In the rows, 128 means zero.
One hidden turn or mirror swaps the rows below in pairs. Which row is each named row swapped with?
vuva: [134 111 169 139 158 115 148  90 126 175 109 113 111 129 130 144 130 132]
vurep: [119 144 167 134 143  94 147 139 123 164 125 107 145 166 107 118 117 100]
tomiv: [ 93 129 181 120 166 116 161 138 117 169 136 135 109 138 118 137 117 114]
Loteb: [129 128 175 138 167  98 132 147 122 187 124 113 132 152 106 117 139 121]
zan: [130 142 158 124 155 102 149 139 113 159  94 148 152 130 101 128 124 119]
zevu: [149 121 166 129 136 115 152  97 124 168 106  99 109 133 129 148 126 125]
zat: [125 134 187 119 141 109 169 113 157 147 103 112 105 138 125 128 130 139]
rig: [136 115 191 122 120 103 154 100 122 154 120 136 106 163 107 108 121  98]
bam: [147 132 164 140 115 114 149 153 110 154 109 122 133 152 148 109 135 114]
bava: [127 117 177 140 152  92 154 122 147 185 132 152 105 134 144 107 147 121]
Beg: [144 118 164 124 144 121 156 100 131 172 114  97 111 132 122 145 130 124]
tuki: [135 142 194 134 123 112 158 121 117 129 152 147 109 140 135 119 127 138]
Ronaz: [152 146 145 139 150  82 146 124 107 163 120 152 129 130 135 146 121 140]
dem: [113 115 175 126 150 111 183 102 117 161  98 144 119 156 141 131 110 130]
vas: [144 141 187 140 123 113 156 125 120 131 153 150 109 146 145 114 128 134]
lipa: [114 111 196 127 143 128 178 144 105 158 120 130 110 147 129 110 134 132]
sem: [113 140 160 141 134  93 161 115 130 150 123 119 142 176 122 120 117  99]
Lino: [130 150 139 124 119  98 153 121 100 160 125 116 116 133 142 147 134 126]
beneg: [141 150 135 128 136  86 146 110 104 159 122 139 125 139 142 149 130 138]
vof: [138 141 157 149 139 122 156 149  88 131 122 142 112 142 131 129 141 126]
vigi: [161 130 182 143 132 100 160 111 134 142 114 110 131 150 101 121 135 104]
bek: [119 143 203 145 161 119 152 120 112 176 139 113 129 138 108 132 141 128]
Nebi: [157 132 169 146 119 119 152 147 103 156 109 127 137 149 145 112 136 114]
sefe: [128 122 181 140 166  94 132 144 125 188 127 121 135 146 113 109 141 118]
kezo: [158 123 178 151 126  99 160 110 137 145 116 111 129 156 100 122 138 116]
ziguz: [135 109 177 148 168 101 142 104 119 172 118 126 112 117 131 128 135 148]
Latag: [ 98 116 178 115 161 105 167 134 111 167 135 143 101 127 123 130 110 114]
lek: [111 148 165 113 120 101 151 144 137 163 110 126 106 146 156 128 123 124]
Zolud: [149 105 178 143 138 120 140 137 119 145 110 152 145 146 124 105 135 119]
tof: [140 147 162 141 122  98 156 100 116 168 138 145  84 155 126 118 141 125]
viles: [125 148 161 118 130  96 128  92 125 157 134 154 104 159 113 127 130 125]
gaful: [121 137 174 105 153  85 158 129 109 153 107 160 134 160 118 107 109 128]
todab: [152 142 143 128 159  80 146 118 107 171 120 150 129 131 130 143 129 140]
ketuv: [137 142 190 124 119 100 153 119 120 138 155 142 104 138 142 114 116 138]
tig: [118 158 184 138 133  97 139 141 102 162 149 145 105 146 116 105 130 122]
felen: [126 148 159 134 137  81 163 126 127 162 121 174 115 122 123 134 137 106]
kef: [ 93 131 181 123 165 111 168 135 110 160 134 139 104 131 114 134 115 110]
lil: [107 133 179 114 153 115 164 120 110 180  95 146 110 142 133 136 120 151]
kemom: [137 137 165 122 159  93 151 142 114 151  94 145 153 136 103 131 126 115]
Fopi: [124 108 174 131 145 117 130 118 133 142 107 160 142 149 118 112 135 123]

vuva pairs with beneg
Fopi pairs with sem
Loteb pairs with Nebi
zevu pairs with todab

One hidden turn or mirror swaps the rows below in pairs. Which row is each named row swapped with?
Bup: [101 145 130 141 113 125  99 147 122 131 128 132 113 115 126 147 153  99
 122]
gavo: [130 116 132 125 135  98 143 145 130  90 128 165 113 123 128 148 125  94
 147]
tosit: [124 122 128 129 162  88 119 151 122 111 127 145 119 107 132 126 127 125
 118]
rem: [141 133  94 153 102 125 104 122 143 113 115 118 139 129  95 147 116 111
 137]
pob: [101 150 128 139 112 126 111 151 119 134 141 132 120 108 129 156 143 110
 122]
Kivu: [120 151 117 135 145 125 136 113 144 114 127 154 136 133 123 167  99 121
 142]
Mil: [119 147 108 135 147 134 131 115 144 112 130 152 128 134 122 166  92 121
 151]
goro: [107 148 132 137 109 124 101 154 120 139 133 129 114 116 130 149 140 103
 121]
moga: [137 128 118 153 122 128 110 138 141 113 154 147 141 104 117 128 161 103
 139]
Ger: [128 120 122 127 100  97 104 129 140 119 131 136 104 132 126 113 131 141
 149]
lufep: [104 141 122 134 114 122 103 158 122 130 135 124 118 114 123 147 150 100
 115]
sok: [144 123  96 147 102 125 100 120 143 115 126 132 137 126  91 156 107 103
 126]
roko: [133 124 132 135 152  87 114 142 120 106 118 149 108 108 130 121 126 130
 119]
Kebu: [101 153 129 142 110 127  95 151 117 127 135 134 116 106 124 152 144 107
 123]
Vufo: [121 134 138 135 117 126 104 157 119  95 164 161 131 119 109 122 128 103
 132]
mam: [134 114 130 136 148  82 118 146 119 109 122 146 109 108 118 121 117 123
 116]
Nen: [106 149 125 133 113 124  93 154 123 131 135 131 109 114 123 148 149 108
 124]
zugo: [132 125 132 133 158  94 109 139 118 105 126 154 112 113 134 115 128 129
 122]
puso: [143 130  93 146 108 129 106 129 130  98 116 135 141 140  97 148 101 102
 114]
ruv: [150 124  85 144 106 126 125 125 128 105 121 125 140 136 107 142 111 103
 118]
Lizik: [144 140 129 117 141 114 141 129 151  96 119 147 122 148 121 154  99 119
 155]
Gitu: [135 152 129 125 142 121 135 121 155 102 129 142 122 147 116 152  93 111
 153]
vore: [107 115  96 133 103 110 116 117 112 114 115 147 117 114 102 152 150 112
 143]
Bez: [137 138 121 149 131 115 140 124 120 117 136 161 116 131 126 114 162 125
 135]
zub: [118 120 129 135 158  85 109 140 121 113 116 159 109 113 128 125 126 125
 121]
dof: [129 140 119 149 126 115 145 126 135 123 130 158 116 125 133 121 165 122
 131]
Piguv: [150 123 107 150 108 116 108 119 140 116 106 124 132 138  94 140 115  92
 120]
Mavul: [146 147 119 139 142 120 144 112 152 106 130 152 128 139 132 155 102 118
 144]
gama: [135 126  94 139  97 131 103 120 119 111 122 126 150 140  99 149 117 108
 134]
tuz: [110 138 146 135 118 128 111 139 127 103 167 150 127 128 114 121 119 106
 146]
Ruzop: [117 125 129 123 137 103 143 130 122  93 124 170 102 128 121 147 132  90
 139]
Kipi: [149 127  99 148 108 122 116 122 137 114 102 110 138 137 108 140 122 103
 136]
Sota: [133 142 110 123 140 121 145 131 149 104 126 138 126 126 109 173  99 118
 151]
Mef: [138 147 112 133 146 131 146 122 150 107 117 137 126 133 121 166 112 123
 154]
Vit: [150 121  96 148 112 129 112 122 142 114 107 122 123 140 104 141 108  91
 128]
Lazin: [138 132  96 145 103 127 104 110 129 112 121 123 143 138  99 135 111 114
 132]
Bagu: [135 129 121 124 108 104 109 141 139 122 126 139 104 122 135 129 147 149
 150]
ritog: [127 118 134 137 156  90 110 144 117 119 125 150 114 110 130 118 119 130
 124]
sefuf: [112 126 119 130 116  97 105 147 142 118 139 175 119 116  79 142 132 110
 120]
duse: [136 155 118 138 145 116 138 125 154  94 132 156 129 141 123 153  94 112
 139]
mubu: [131 129 112 128 123  89 104 149 162 108 141 173 111 120 128 142 129 129
 129]
Fona: [113 112  93 137  94 113 106 129 112 120 126 144 130 110 121 157 148 114
 143]
Dul: [121 152 113 128 143 115 130 131 146  98 129 154 139 140 117 164  86 117
 141]
Fogov: [114 136 126 127 110 101 103 150 138 121 138 170 106 121  80 148 133 117
 133]

sok pairs with Mavul
moga pairs with mubu
tuz pairs with Ger
vore pairs with Ruzop
mam pairs with pob

